In the data rows, 500 means zero.
Some points, each followed by its number:
np.array([451., 408., 311., 407., 617., 499., 348., 530., 409., 614., 444., 586.]) 0
np.array([188., 339., 436., 347., 407., 648., 513., 628., 441., 596., 858., 650.]) 1
np.array([778., 502., 406., 488., 402., 358., 400., 401., 501., 369., 344., 551.]) 2
np.array([295., 369., 363., 678., 698., 635., 547., 506., 648., 423., 370., 524.]) 3
np.array([468., 646., 770., 253., 505., 386., 479., 611., 357., 480., 576., 479.]) 4
np.array([466., 353., 263., 423., 455., 775., 674., 640., 661., 590., 796., 536.]) 5
np.array([277., 377., 377., 710., 759., 709., 624., 571., 520., 539., 465., 398.]) 6
np.array([497., 282., 447., 824., 573., 659., 537., 591., 426., 450., 576., 472.]) 7
np.array([325., 562., 795., 518., 399., 483., 421., 384., 381., 449., 254., 440.]) 8
np.array([706., 617., 557., 451., 506., 422., 397., 498., 456., 283., 417., 507.]) 9
np.array([496., 486., 857., 397., 395., 324., 495., 326., 411., 586., 360., 506.]) 10
np.array([746., 691., 497., 505., 527., 347., 442., 463., 551., 393., 339., 607.]) 11
np.array([367., 386., 405., 637., 692., 729., 644., 595., 481., 594., 553., 427.]) 12
New points follow, each followed by the numbers of its three nearest points above, nearest first.
np.array([362., 522., 471., 527., 408., 497., 496., 450., 420., 554., 446., 458.]) 0 8 12
np.array([353., 257., 488., 628., 580., 536., 464., 439., 434., 423., 481., 460.]) 7 3 12
np.array([663., 627., 723., 512., 480., 449., 510., 465., 587., 511., 446., 581.]) 11 9 10
np.array([401., 439., 468., 559., 386., 364., 416., 374., 448., 402., 480., 570.]) 2 0 9
np.array([403., 568., 736., 417., 462., 415., 357., 409., 466., 404., 308., 315.]) 8 10 9
np.array([400., 328., 524., 696., 550., 502., 472., 420., 395., 543., 447., 400.]) 7 12 6
np.array([393., 362., 542., 704., 402., 470., 418., 420., 509., 388., 496., 462.]) 7 3 8
np.array([794., 614., 506., 435., 420., 437., 355., 400., 459., 433., 349., 514.]) 2 9 11
np.array([843., 571., 447., 345., 496., 319., 416., 243., 536., 408., 368., 420.]) 2 11 9
np.array([386., 377., 310., 632., 686., 698., 673., 666., 734., 647., 832., 534.]) 5 12 6
np.array([300., 369., 301., 506., 586., 657., 651., 672., 636., 744., 834., 695.]) 5 1 12
np.array([444., 563., 790., 529., 373., 297., 549., 516., 450., 255., 434., 459.]) 8 10 9
np.array([480., 753., 651., 340., 534., 444., 442., 475., 402., 476., 333., 473.]) 4 9 8
np.array([374., 275., 467., 444., 406., 335., 509., 559., 477., 406., 473., 324.]) 0 9 2
